[[127 129 130 128 129 128 131 127 125 129 124 123 130]
 [127 140 128 136 131 120 131 126 121 138 121 122 125]
 [134 138 121 133 129 127 138 123 120 134 118 117 123]
 [133 144 126 128 141 119 130 141 106 126 110 114 129]
 [121 132 132 137 124 117 137 126 118 132 119 123 134]
 [132 136 123 132 128 126 137 122 120 134 119 120 128]
 [138 140 122 132 128 127 140 121 125 136 117 111 131]]
|
[[130 127 129 130 128 129 128 131 127 125 129 124 123]
 [125 127 140 128 136 131 120 131 126 121 138 121 122]
 [123 134 138 121 133 129 127 138 123 120 134 118 117]
 [129 133 144 126 128 141 119 130 141 106 126 110 114]
 [134 121 132 132 137 124 117 137 126 118 132 119 123]
 [128 132 136 123 132 128 126 137 122 120 134 119 120]
 [131 138 140 122 132 128 127 140 121 125 136 117 111]]

[[137 121]
 [116 109]
 [124 123]
 [122 115]
 [116 108]
 [115 106]
 [140 131]
 [121 110]
 [116 108]
 [118 104]
 [138 117]
 [128 109]]
|
[[121 137]
 [109 116]
 [123 124]
 [115 122]
 [108 116]
 [106 115]
 [131 140]
 [110 121]
 [108 116]
 [104 118]
 [117 138]
 [109 128]]

[[122 121]
 [127 123]
 [127 152]
 [135 116]
 [145 121]
 [129 121]
 [126 121]
 [126 120]
 [127 116]
 [121 107]]
|
[[121 122]
 [123 127]
 [152 127]
 [116 135]
 [121 145]
 [121 129]
 [121 126]
 [120 126]
 [116 127]
 [107 121]]

[[142 117 118 131 117 127 127 138 139 126 127 137]
 [115 139 139 132 135 131 129 115 119 129 127 116]
 [148 133 113 132 124 136 124 140 131 126 141 147]
 [151 137 116 134 117 141 130 136 139 120 149 150]]
|
[[137 142 117 118 131 117 127 127 138 139 126 127]
 [116 115 139 139 132 135 131 129 115 119 129 127]
 [147 148 133 113 132 124 136 124 140 131 126 141]
 [150 151 137 116 134 117 141 130 136 139 120 149]]

[[114 134 118 140 115 115 121 124 123 118 122 139 125 133 137]
 [145 116 132 124 130 132 129 134 134 131 129 125 123 132 122]
 [130 132 117 136 117 113 116 124 117 116 121 140 116 131 133]
 [118 126 119 120 120 121 136 120 126 120 122 114 133 110 135]
 [142 139 149 130 147 150 128 143 125 146 142 135 125 135 120]
 [112 137 127 128 127 127 130 123 122 126 124 126 133 118 134]]
|
[[137 114 134 118 140 115 115 121 124 123 118 122 139 125 133]
 [122 145 116 132 124 130 132 129 134 134 131 129 125 123 132]
 [133 130 132 117 136 117 113 116 124 117 116 121 140 116 131]
 [135 118 126 119 120 120 121 136 120 126 120 122 114 133 110]
 [120 142 139 149 130 147 150 128 143 125 146 142 135 125 135]
 [134 112 137 127 128 127 127 130 123 122 126 124 126 133 118]]

[[129 139 131 131 128 113]
 [111 126 123 138 132 150]
 [115 132 133 145 139 118]
 [119 134 137 133 142 156]
 [132 125 140 139 137 132]
 [130 130 134 136 118 139]
 [124 132 131 129 128 117]
 [135 121 132 151 132 145]
 [129 136 126 117 132 111]
 [134 125 121 123 126 132]
 [137 130 125 130 109 109]]
|
[[113 129 139 131 131 128]
 [150 111 126 123 138 132]
 [118 115 132 133 145 139]
 [156 119 134 137 133 142]
 [132 132 125 140 139 137]
 [139 130 130 134 136 118]
 [117 124 132 131 129 128]
 [145 135 121 132 151 132]
 [111 129 136 126 117 132]
 [132 134 125 121 123 126]
 [109 137 130 125 130 109]]
